Each named move below is a turn or a mirror, shown by a few rows before and after it. Which moves, in which order, take the first row of each later pair to the second? The first pair is answered.
M:
[ 31.5 -24.2   4.0 -27.6   2.3  -4.3  24.8  26.1] => [ -2.6  10.8  -1.2 -30.5 -33.4   4.7  19.6  23.8]
[ 16.2 -30.6 -19.0  16.1  43.1 -36.2 -25.3 -43.9] => [-47.3  30.0 -23.4   8.2 -28.9  -9.3 -44.5 -34.0]
[ 37.1 -24.1 -17.5  15.0  31.9 -30.0  31.7   1.7] => [-34.8  37.7 -21.3   5.5 -41.0  -8.1  14.8   9.6]
C:
[ -6.3  -3.1  -7.2   1.6   2.6 -30.1   6.6 -11.2] => [  8.9  -2.8  30.5 -11.2  12.6   4.8 -11.1  -3.5]
[-9.6  3.6 65.8 11.2  1.4 26.3 -8.1  4.9] => [-33.0  -1.0  -6.4  34.9 -12.7 -42.4  31.9  -9.5]
[  4.8   8.1  21.4   3.5  -4.0   8.2 -17.6   9.5] => [ -8.6   1.9  -9.8  11.8 -11.5 -25.2  -3.0   1.8]
P:
[ 10.4  -5.0 -14.2 -12.0  -3.5   8.7 -26.5 -20.6] => [ 11.1  -5.3  -8.4 -12.5  -1.1   5.6 -32.7 -18.6]
[ -1.2 -13.6  -3.2   3.6   7.6  -2.9  13.7   7.2] => [ -4.7 -10.5  -3.2   1.1   4.4  -7.1  15.4   8.7]
[ 11.6 -14.3   4.9  22.0  31.7 -14.5  17.0   6.7] => [ 17.5 -13.2   9.5  17.2  33.5  -9.6  20.6  15.7]
[ 15.6  -6.1  16.6 -11.8 -15.4  11.5 -12.5   7.9] => [  9.9  -5.4   8.7 -12.0 -26.3   9.7  -9.6   8.8]
Now pairs of rows:
Between the rows of a pair lie 2 to 3 moves.
[ 8.8  2.5 35.4  0.9 12.5 18.1 -7.5  8.7] => [ 21.6  -5.2  11.1 -15.5   0.1  17.5  12.9  17.8] => P P M
[-11.5   4.3 -20.5  -7.7 -44.1   7.4   4.1   6.2] => [  5.7 -26.8 -14.2  20.5   9.9 -25.5 -10.5 -19.4] => P P M
[  0.6 -13.9  26.5  -9.5   0.2  38.1 -28.2   8.5] => [ -7.0 -11.3 -12.7 -23.5 -42.1  26.7  -5.9  11.8] => P P P
[ 35.8 -19.1 -30.7 -23.5 -17.2  15.8  14.0   5.7] => [ 14.8 -24.5 -43.6   8.7   0.2 -11.6 -15.8 -32.0] => P P P
[ 27.8 -23.5  33.2   2.8  26.5  21.8 -54.7 -11.9] => [ 13.6 -26.6  -6.6  36.3  39.3 -46.0 -21.4 -26.1] => C P
[  6.0 -30.7 -49.6  -8.7 -33.2  -3.1 -16.9 -14.8] => [-20.7 -16.2 -28.2  10.4 -21.8  -4.4 -45.2 -29.4] => P P M
[-33.6  14.6 -17.8  22.1   3.3 -23.4  -0.9 -10.7] => [ -9.9  13.7  34.9   8.4  25.4  16.4 -12.6   4.1] => P C P
[-21.2   3.3 -47.6 -10.1 -42.1 -14.2   0.8 -14.7] => [  1.0 -22.2 -36.3  11.8  10.2 -31.2 -13.8 -37.5] => P M
[ 28.3 -31.0 -12.1   9.5  19.2 -26.8  19.3 -10.5] => [-19.5  19.2  19.7   6.0 -18.1  28.6 -26.4 -10.4] => M P C
[  5.5   1.1 -37.1 -33.3 -42.0  14.6   0.8  13.1] => [-19.3  -3.6 -30.3  16.5   6.6 -15.7 -44.0 -29.2] => P P P
[ -2.3  -7.1   3.9  19.1  16.8 -29.7   6.8 -19.6] => [ -0.7  -7.6  -6.3  11.4   7.7 -31.8  24.6  -9.9] => C P C
[-25.2   9.3 -14.2  -6.3 -29.6 -10.4   1.9 -10.5] => [  2.6 -16.4 -10.4   7.9  19.1 -29.2  -5.9 -21.0] => P M
